Two rows play each game, the first against the second. How much does the first row win by? 15 is about a draw, 30 a big win and 0 a big loss. Wins can go round in a circle: one row can beat a second, the second a third and the third the first. Each row has two weighted sums of its numbers, A and B, taken from their middle values. A row wins by its A times the other's B, less its B times the other's A.
array([ 32, -31, -25,  49, -79,  37,  49,  -9,  -3, -41,  46, -63])
array([-13,  -1, -20,  19, -11,  29,  35,  24,   1, -23,  18, -13]) ~ 19
array([  4, -22,  52, -54,  30, -57,  28,  13,  13,  -4,  -5, -11])
array([ -1,  18, -29, -22,  41,  20, -35,  11,  82, -24,   7, -87]) ~ 19
array([ 26,   7, -22,  -9,  -6,  16,   0,  -5, -13,   3,  -3,  -5])
array([ 19,  15,  52, -38,  58, -50, -62, -31, -62,  46, -44,  49]) ~ 14
array([ 41,  73, -19, -29,  55, -25,  44,  28, -50,  51, -41, -18])
array([ 14,  20,  -2,  26, -15,  24, -16,  -7, -22,  24, -50,  52]) ~ 15
array([ -6, -14, -12,   7, -15,  11, -14,   0, -28,  40, -41,  25])
array([  47,  -67,  -63,  104, -107,   51,  -69,  -27,  -56,   10,   24,  -17]) ~ 14
array([ -2, -38, -13, -12,  69,  -4, -10,  10, -12,  21, -50, -23])
array([ 19,  -2, -13,   0,  -4,   9, -42,   8, -20,  45, -15,  22]) ~ 15
array([  47,  -22,  -25,   35,    5,   -8,  -32,   34, -115,   65,  -39,   50])
array([-29,   9, -13,  15, -15,  16,  -8, -11, -13,  26, -34,  15]) ~ 14
array([  5,  -6,   6,  23, -33,  54,  -9,  33,  41, -63,  77, -63])
array([  4, -13,  -8,  -1, -11,   4,  10,  23,  19,  -3,  -1, -22]) ~ 13
array([127,  39,  54,  15,  34,  46,   5, -91,  63,  34,   4,   2])
array([-25, -26, -15,  18,  -7,  61,  15,  -6,  -5, -14,  34,  -6]) ~ 13
array([-52, -15, -41,  77, -75,  38,  21,  -5,   7, -22,  18,  -8])
array([-10,  -7, -16,   9, -18,  20,  11,  -1,   7, -11,  14,  -6]) ~ 16
array([ 31,   7,  39, -35,  23, -36, -14,  -8, -17,  23, -20,  27])
array([ 29,  14,  21, -33,  49, -35, -35,  -6, -45,  54, -45,  56]) ~ 15
array([ 84, -27,  78, -26,  76,  56,  -5, -42, -63,  27, -59, -13])
array([ 31,  -5,  -9,  11,  11,  20, -12,   8, -43,  58, -51,  46]) ~ 15
array([ 50,   3,  51, -41,  32, -28, -83,  -6, -85,  78, -57,  75])
array([ 15,  46,  75, -27,  60, -39,  25,  49,  85,  18,  10,  33]) ~ 19
array([ -1, -10, -12,   0,  -7,  21, -42,  -5, -16,  48, -41,  25])
array([-10,  -4, -16,  31, -21, -18,  -2,  23, -21,  20, -33,  44]) ~ 14
array([  5,   6,  -2, -11,  32, -19, -38,  18,   1, -14,  53, -39])
array([  5, -10,  51, -44,  52, -48, -14, -22, -35,  40, -47,  62]) ~ 15
array([ 52,  29,  10, -51,  21,  59, -49, -30,  38,  36, -41,  73])
array([ 17,  12,  25, -21,  21, -25,  10,  -7,   9,   1,  -9,  -4]) ~ 14
array([ 31,   3, -15, -20, -15,   2, -22,  -8, -22,  16,  -3,   8])
array([  8,   2, -23,  -2,  -7,  21,  -2, -16,  -7,  14,  -5,  11]) ~ 15
array([ -4, -10, -23,   3,  -5,  14,  18,  13,  12, -31,  21, -32])
array([ 64,  -3,  -9,  19,  58, -59, -55,   9, -23,  56, -51,  38]) ~ 16
array([-37, -41, -50,  80, -37,  19, -47,  51,   4, -44,  45, -69])
array([-10,   0, -11, -20,   0,  17, -13,  -5,  -3,  11, -15,   9]) ~ 14
array([  2,   1, -22,  -9, -10,   0, -56, -31, -43,  57, -56,  47])
array([ 13,  36,  23, -22,  46, -59,  33,  -6,  16, -14, -15,  -8]) ~ 14
array([ 38,  12,  10, -47,  54,  -9, -23,  -6, -35,  51, -57,  54])
array([  86,   12,   77,  -85,   31, -101,   -3,   -4,  -13,   23,  -20,   10]) ~ 7
array([-14, -17, -33, -35,  43,  47,  -5,  16,   3,  22,   0,  30])
array([-22, -18, -24, -30,  40,  17, -38, -36, -52,  54, -70,  21]) ~ 10
array([ 38,  15, -44,  34,  26, -42, -34, -12,   7, -33, -19, -73])
array([-81, -98,  53,  76, -65, -49, -86,  75, -54, -68,  53,  18]) ~ 10
array([-64, -18, -36,  44, -54,  44,  23,  22,  18, -40,   4, -28])
array([  8,  17,  16,  -5,  24,  -7,  51,  -1,  39, -19,  33, -26]) ~ 15
array([  1, -18,  16, -22,  16, -14,   2,  -1,  -1,  -4,   6, -20])
array([-60,  39, -15,  32, -31,   5,  12, -24,  -2,   7, -28,  16]) ~ 14
array([-48,  10, -92,  32, -41,  35,  42,  25,  30, -99, 103, -76])
array([ 15,  25,  44, -30,  32, -47,  35,  -4,  15, -10,  13, -24]) ~ 16
array([ 14,  16,   9, -32,  15, -21,  25,  18,  19, -15,  14, -26])
array([-29,  62, -47,  36, -43,  58,  51,   0,  15, -60,  26, -56]) ~ 15
array([-13,  -5, -24,  51, -59,  31, -11,   6, -11,  14, -31, -12])
array([ 59,   9,  82, -59,  50, -67, -65,  -1, -73,  62, -60,  74]) ~ 19
array([  0,   0, -19,  -6, -22,  29,  21,   4,  -4,  -3,  12,  -2])
array([-35, -28, -41,  39, -65,  26,   0,   4,  17,  -6,  29, -11]) ~ 12
array([ 11,  19,  11, -54,  59, -19, -68,  -8,  -2,  47, -28,  53])
array([  3,   3, -24,  -3,   4,  26, -20, -13, -43,  39, -10,  27]) ~ 16
array([-33,   3,  -4,  -5,  39, -55,  24,  51, -26,   0, -30,  90])
array([  2,   2,  13, -23,  25,   1, -14, -14, -16,  35, -35,  24]) ~ 14
array([ 21, -16,  -3, -30,   6,   1,   6, -30,   0,   4,   2,   7])
array([ -9, -57,  43, -18,  12,  42,  31,  54,  32, -40,  23, -54]) ~ 25
array([ 65,   4,  36, -49,  60, -19,  10,   5, -24,  48, -81,  43])
array([  5,  -8,  -2,  26, -15,  13,  18,  16,  13, -10,   6, -21]) ~ 15
array([ 20,  -5,  46, -34,   2, -30, -27,  -6, -37,  36, -29,  30])
array([ 21,  22,  -3, -36,  12, -32, -42, -10, -16,  40, -30,  25]) ~ 15
array([ 40,  -6, -13, -24,   0,   9,  -6,  -4,   6,  17, -15,  -1])
array([  6,  -3,  20, -35,  26, -24, -18,   6, -27,  42, -42,  51]) ~ 17
array([-34,  -9,  10,   4,  32,  -4,  31,  -2,  34, -30,  26, -36])
array([-25, -24, -19,   8,  -8,  32,  39, -12,  51,  14,  25,   3]) ~ 17
array([  7,  25,  -6, -13,  15,  -9,  -8,  15,  48, -10, -10, -29])
array([-23,   5, -58,  35, -16,  43,  52,  25,  -2, -30,  24, -38]) ~ 16
array([-58, 105,  32,  66, -88,  28,  23, -25,  13, -37,  28, -77])
array([-20,   0, -20,  13, -21,  17,  39,   4,  38, -35,  16, -39]) ~ 17
array([  1,  -3, -23,   0,   1,  16,  13,  15,   8,  -9,   2, -14])
array([-22,  -6, -24,  40, -30,  29,  27,  22,  41, -49,  32, -42]) ~ 16
array([ -4, -14,   8, -11,  -1,   1,  14,  10,  25, -24,  16, -35])
array([-10,  28, 127, -95,  71, -62, -28, -50, -33,  19,   7,  39]) ~ 17
array([  90,   22,   99,  -69,   28, -101,  -59,  -16,  -70,   56,  -35,   78])
array([-25, -36,   2,  74,  -3,  47,  16, -32,  10, -28,   5,  -6]) ~ 9
array([ -7,  -3,  10,   5,   1,   5,  15,   7,  37, -24,  40, -44])
array([ -8,  29,   7, -16,  42, -17, -12, -34, -33,  23, -75,  51]) ~ 15
array([  51,   15,  127,  -45,    8, -127,  -41,    2,    4,   22,   34,   52])
array([  13,  -35, -117,   96,  -35,  122,   52,   58,  -26,  -71,   73,  -36]) ~ 10
array([-13,  14,  -9,   0, -15, -22, -48,   0, -41,  43, -32,  26])
array([-25, -28, -20,  19,  -6,   8,  11, -21,  30,  -2, -21, -28]) ~ 15
array([ 11,  21,  68, -45,  26, -57, -12,  -2,  -4,  20, -13,  30])
array([ 10,  -3,  43, -26,  14, -26, -46, -17, -71,  64, -66,  80]) ~ 15
array([ 96,  -1,  60,  -1, 101, -56, -44, -80, -79,  34, -41,  46])
array([ 16,   2,  14, -16,  34, -36,  19, -19, -30,  -2,  -9,  -2]) ~ 16
array([-20, -20,  -6, -11, -23,  28, -12,  55,  86, -48,  58, -23])
array([-12, -14, -18,  35, -21,  27,  37,  27,  42, -45,  34, -26]) ~ 18
array([-57, -53,  46, -35,  49,  52,   3,   6,  72,   2,  36,  32])
array([-16,   5,  27, -28,   7,  -1,  49,  -7,  41, -32,  42, -44]) ~ 12
array([ 23, -26, -15, -14, -19,  37, -70, -25, -39,  43, -67,  24])
array([ 45, -16,  64, -41,  16, -74, -15, -36, -52,  60, -48,  72]) ~ 4
array([-26, -26, -37,  58, -43,  34,  11,   8,   8, -67,  63, -24])
array([ 68, -18,  30, -17,  25, -30, -15,  -1,  -4,  22, -23,  28]) ~ 15
array([ 12,   7,  51, -37,  42, -49, -15, -10, -32,  31, -33,  30])
array([ 32,  59,   5,   1, -15, -20,  49,  35,   6, -46,  40, -11]) ~ 15
array([ 25, -13, -19, -19,  -1,   1, -24,  -6,  -1,  12,  -7,   6])
array([ -7,   9, -10, -12,  23,  13,  27,  29,  13, -16,  -1, -17]) ~ 21
array([-15,  69, 109, -31,  68, -26,  91, -99,  68,  50, -65,  30])
array([-15,   1,  -2,   6, -19,   6,   4,   5,  31, -24,  20, -35]) ~ 16
array([-30, -32,  -1, -18,  -5, -41, -31,  22, -39, -46,  58, -33])
array([ 10,  10,   9, -36,  17, -10,   6,  -4,  -2,   6,   4,  -5]) ~ 16
array([ 22,   7,  41, -36,  47, -31, -53, -21, -47,  63, -81,  86])
array([-34, -33,  25,  80, -44,  20,  68,  27,  96, -75,  17, -48]) ~ 16
array([-34,  41,  18, -15, -13, -11, -16,  -9,  -1,  38, -85,  27])
array([-21, -21,  17, -39, -40, -57,  26,  24,  56, -19,   0,   6]) ~ 18
array([ 40,  10,  56, -50,  55, -65, -27, -13, -31,  42, -41,  35])
array([ 20,   9,  35, -29,  25, -33, -36, -18, -52,  44, -42,  51]) ~ 15
array([  6, -16,  11, -25,  16,  -3,  13,  11,  12,   3, -18, -23])
array([ 54,  28,  68, -53,  40, -92, -56, -24, -78,  53, -45,  75]) ~ 11
array([-16,   5, -27,  29, -22,  24,  -6,  -2, -26,  33, -31,  27])
array([-30, -10, -35,  31, -22,  27,  35,  11,  24, -42,  22, -35]) ~ 15
array([-59,  16, -30,  96, -75,  41,  23,   9,  17, -51,  67,  -8])
array([ -9,   4,  57, -42, -31,  35,   6, -21, -46, -22,  54, -34]) ~ 20
array([  9,  31,  -7, -17,  -9, -13,  15,   0,   0,   7, -23,   0])
array([-33, -25, -46,  70, -63,  55,  24,  18,  33, -57,  35, -43]) ~ 15
array([-15, -20, -28,  16, -15,  40,  32,   3,  10,  -9,   4, -11])
array([-42, -11, -34,  72, -57,  47,  35,   5,  11, -64,  66, -16]) ~ 16
array([-62,  -6, -15,  87, -60,  29,  49,   4,   0, -99,  85, -16])
array([-39, -13,  21, -35,  51,   6,  29,   3,  29,   9,  -8,  -5]) ~ 7
array([ -7,  -5,  28,   2,  47,   1, -14, -19,   4,  19,  -3,  14])
array([-10,  -1, -21,  41, -35,  30,  49,   8,  36, -67,  35, -31]) ~ 12
array([ -5,  43,   9,   3,  59, -20, -11, -17,   0,   7, -22,  11])
array([-41, -21, -86,  70, -64,  47,  62,  12, -27,  -5,  24, -26]) ~ 24
array([-20, -22, -19,  -9, -21,  50, -11,  36,  32, -24,  33, -66])
array([-19,  -8, -28,  26, -24,  20, -19,   9,  78, -63,  90, -64]) ~ 20
array([-20, -26, -31,   1, -15,  28, -10,   9,  -2,  24, -10,   4])
array([-22,  13, -52,  97, -71,  63,  43,  27,  34, -91,  65, -36]) ~ 15
array([  6, -16,  11,  -9,   6,   6, -55,  -2, -38,  47, -60,  29])
array([-16,   8,  13,  10,   3,  18,   7,  13,  64, -39,  74, -50]) ~ 16
array([ 10,   1,  18, -17,  21, -25, -29, -14, -39,  30, -30,  54])
array([ -48,  -10,   28,  -53,   74, -110,  -21,   -3,  -97,   82,  -77,  116]) ~ 14
array([ 24,   6,  -8, -14,  14,   2,  -6,  23, -19,   3, -41, -32])
array([-35,  37, -20,  73, -26,   1,  43,  14,  15, -83,  97, -24]) ~ 19
array([ -3,  -9, -27,  -3,   5,  17,  28,  29,  25, -58,  26, -27])
array([ 19,  12,   1, -45,   4, -22,  23,  13,  18, -22,  14, -18]) ~ 9
array([ -9,  27, -11,  -8, -16,  15,  29,  -3,  55, -47,  66, -63])
array([-39, -33, -20,  16, -20,  23,   8, -39,  83, -39,  52, -70]) ~ 16
array([ 10,  -7, -43,  45, -43,  84,  41,  13,  32, -69,  73, -49])
array([-11,  -8,  -6,   4,  -3,  17,  -9,   1, -21,  25, -21,  17]) ~ 15
array([ 49,  12,  38, -46,  51, -56, -64, -19, -65,  61, -59,  81])
array([  6,  14, -31,  32, -55,  -7,   9,  11, -35,  46, -21,  25]) ~ 12
array([ -3,  -8, -21,  -7,  12,  12,  29,  12,  61, -58,  59, -57])
array([ 20,  42,   5, -26,  -1, -27,  -9,   7, -23,  42, -29,  53]) ~ 14
array([-18,  64,  22, -11,   1,  -3,  76, -16,  -6,   0,  50, -66])
array([-35,  -8, -14,  31, -13,  28,  11, -18,  36,  -1, -46, -33]) ~ 18
array([-17,  -6, -33,  19, -20,  32,   4,  -2,  33,  -2,  -6, -13])
array([  1, -18,  -2, -20,  15,   4,  -9, -33,  44,  -3,  30, -18]) ~ 15
array([ 50,  44,   3, -30,  36,   5,  29,  15,  -1, -27, -25, -36])
array([-44, -36,  15,  52, -60,  46,  49,   4,  -1, -77,  71, -81]) ~ 10
array([ 19,  37, -41,  35,  26, 103,  42, -12,  19,  16,  16, -16])
array([-20,  25,   3, -70, 119, -37,  28,  14, -45,  24, -10,  22]) ~ 10
array([ 21,  -6,  -6, -20,  -2,  -6,   0,   8,   2,  -7,  -1,  -4])
array([ 35, -12,  65, -22, -33,  -4,  40, -16,  36, -16,  -7, -23]) ~ 11
array([-33, -27, -33,  44, -30,  35,  19,   0,   7, -27,  23, -11])
array([-24,   6,  22,  -6,  45, -37, -18,   4,  48, -23,  32, -19]) ~ 13
array([-47,  69,  12, -24, -33,  -5,  -5, 114, -15,  61,  -5,  13])
array([-35, -46,   7,  51, -59,  25,   9,  50,  -8,   6,  15,   8]) ~ 20
array([-39,   1, -38,  66, -41,  51,  66,   5,  44, -86,  38, -44])
array([-31, -46,  20,  34, -70,   0, -15, -14,  -3,  17,  -6,  -3]) ~ 16
array([ 24,  76, 116, -40,  54,  33,  22,  11, -34,  -1, -51,   1])
array([-18, -36, -59,  63, -50,  53,  30,  -5,  14, -72,  63, -64]) ~ 10
array([-13, -19, -25,   9,   0,   3, -17,  -1, -20,  37, -36,  -4])
array([ -3,  11,  15,  -3,   5,  28,  -9,   5, -32,  39, -41,  48]) ~ 15
array([ 49,   6,  71, -64,  92, -94, -49,  -3, -35,  48, -41,  34])
array([ 66,  27, -18, -34,  -1,  -5, -16, -14, -22,   9, -11,  14]) ~ 13
array([ 24, -18,  42, -37,  82, -60, -25,  19,  11,  10,  21,  10])
array([  48,   40,  -51,   28,   -5,   -3,   19,   17,   27,  -38,   46, -107]) ~ 17
array([ 19,  -4,  52, -46,  53, -41,   7,   5,  14,   9,  11,   0])
array([-13, -10, -24,  40, -16,  30,   9,   7,  10, -13,  17, -16]) ~ 17
array([ 93,  32,  15,  14,  75, -34,  37, -31, -29,  46, -64,  33])
array([-18,  -4, -18,  13,  -7,  14,   9,  -3,  41, -16,   8, -25]) ~ 14
array([-14,   8,  -3,  -2,  -3,  -1,  10,  22,  35, -37,  32, -52])
array([ 18,  -4, -92,  41, -83,  39,  -5,  11,  52,  17, -45,  77]) ~ 12
array([ 74,  31,  35, -11,   8, -47, -33,  -9,  22,  32,  42, -11])
array([-14,  -5, -22,  15, -21,  23,  32,   5,  32, -40,  32, -40]) ~ 15
array([ 20,  24,  -5, -17,   6,  36,  18, -47, -38,   8,  22,  38])
array([-25, -23, -29,  39, -38,  33,  -4,  12,  83, -84, 100, -65]) ~ 16
array([-32,   8, -28,  20,  11,  58, -19,  -7,  -1,  29, -30,  26])
array([ 20, -45, -25, -25,  10,  66,  54, -46,  17,  19,  26, -66]) ~ 13
array([  3,  11, -17,   6,   5,  -4, -44,  13,   5,  51, -47,  31])
array([-81,  19, -46,  26, -13, -13,  -6,   9,  72, -10,   0, -72]) ~ 16
array([ 12,  17, -34, -24,  -3,  -8,  -4,  -4,  11,  -3,  13,  -2])
array([ -6,  12,   3,  27, -12,  38,  16, -25,   4,  10, -17, -12]) ~ 14
array([ 26,  55,   0,  25,   7,  -4,  -4,   9, -69,  35, -39,  45])
array([-20, -11, -19,  12, -11,  38, -14,   1, -15,  31, -32,  22]) ~ 15
array([-48,  12, -26,  24,   3, -10,   3,  10, -47,  39, -16,  40])
array([-29,  -6, -27,  27, -40,  27,  31,   2,  16, -19,  11, -15]) ~ 18
array([  4, -20,  26,   5,  99, -17, -45,  19, -40,  52, -58, -18])
array([-31, -24, -37,  85, -65,  56,  25,  21,  38, -69,  58, -24]) ~ 16
array([ 31, -13,  26, -24,  -7, -18, -47,   5, -41,  61, -52,  50])
array([-46,  22, -19,   3, -12,  80, -32, -44,  18,  -9,  28, -37]) ~ 15
array([ 10,  30,   9, -48, -32, -12,   6,  32, -21,  35, -17,   5])
array([-67,  44, -72,  55, -39,  31,  38, -20,  39,  30,   0,  -6]) ~ 7
array([-22,  -9, -30,  32, -28,  37,   1,  -4,  -6,  16, -11,  11])
array([ 52,   2,  59, -34, -16, -22,   2, -11,  18,   4, -22,  -8]) ~ 19
array([-49,   8, -51,  10,  10,  37, -11, -64, -33,  30, -59,  52])
array([ 47,  10, -11,  -7,  22,   9, -31,  -8, -37,  53, -35,  51]) ~ 15
array([-46,  -6, -18,  26,  -6,  42,  10, -28,   0,  25, -27,   8])
array([ -9, -16,  24, -19,  14,  -8, -21,  -7, -93,  39, -38,  36]) ~ 18
array([ 28,  -8,  46, -45,  73, -48, -20,  -4, -17,  32, -34,  26])
array([-10,  -6, -20,  -5,  10,  13,  -7,   4,  -4,   9,   2,  -2]) ~ 15
array([ -8,  11,  21, -22,  43, -32,   1,   7, -41,  36, -51,  36])
array([ 12,   5,  26, -41,  63, -53, -38, -14, -39,  33, -34,  54]) ~ 15
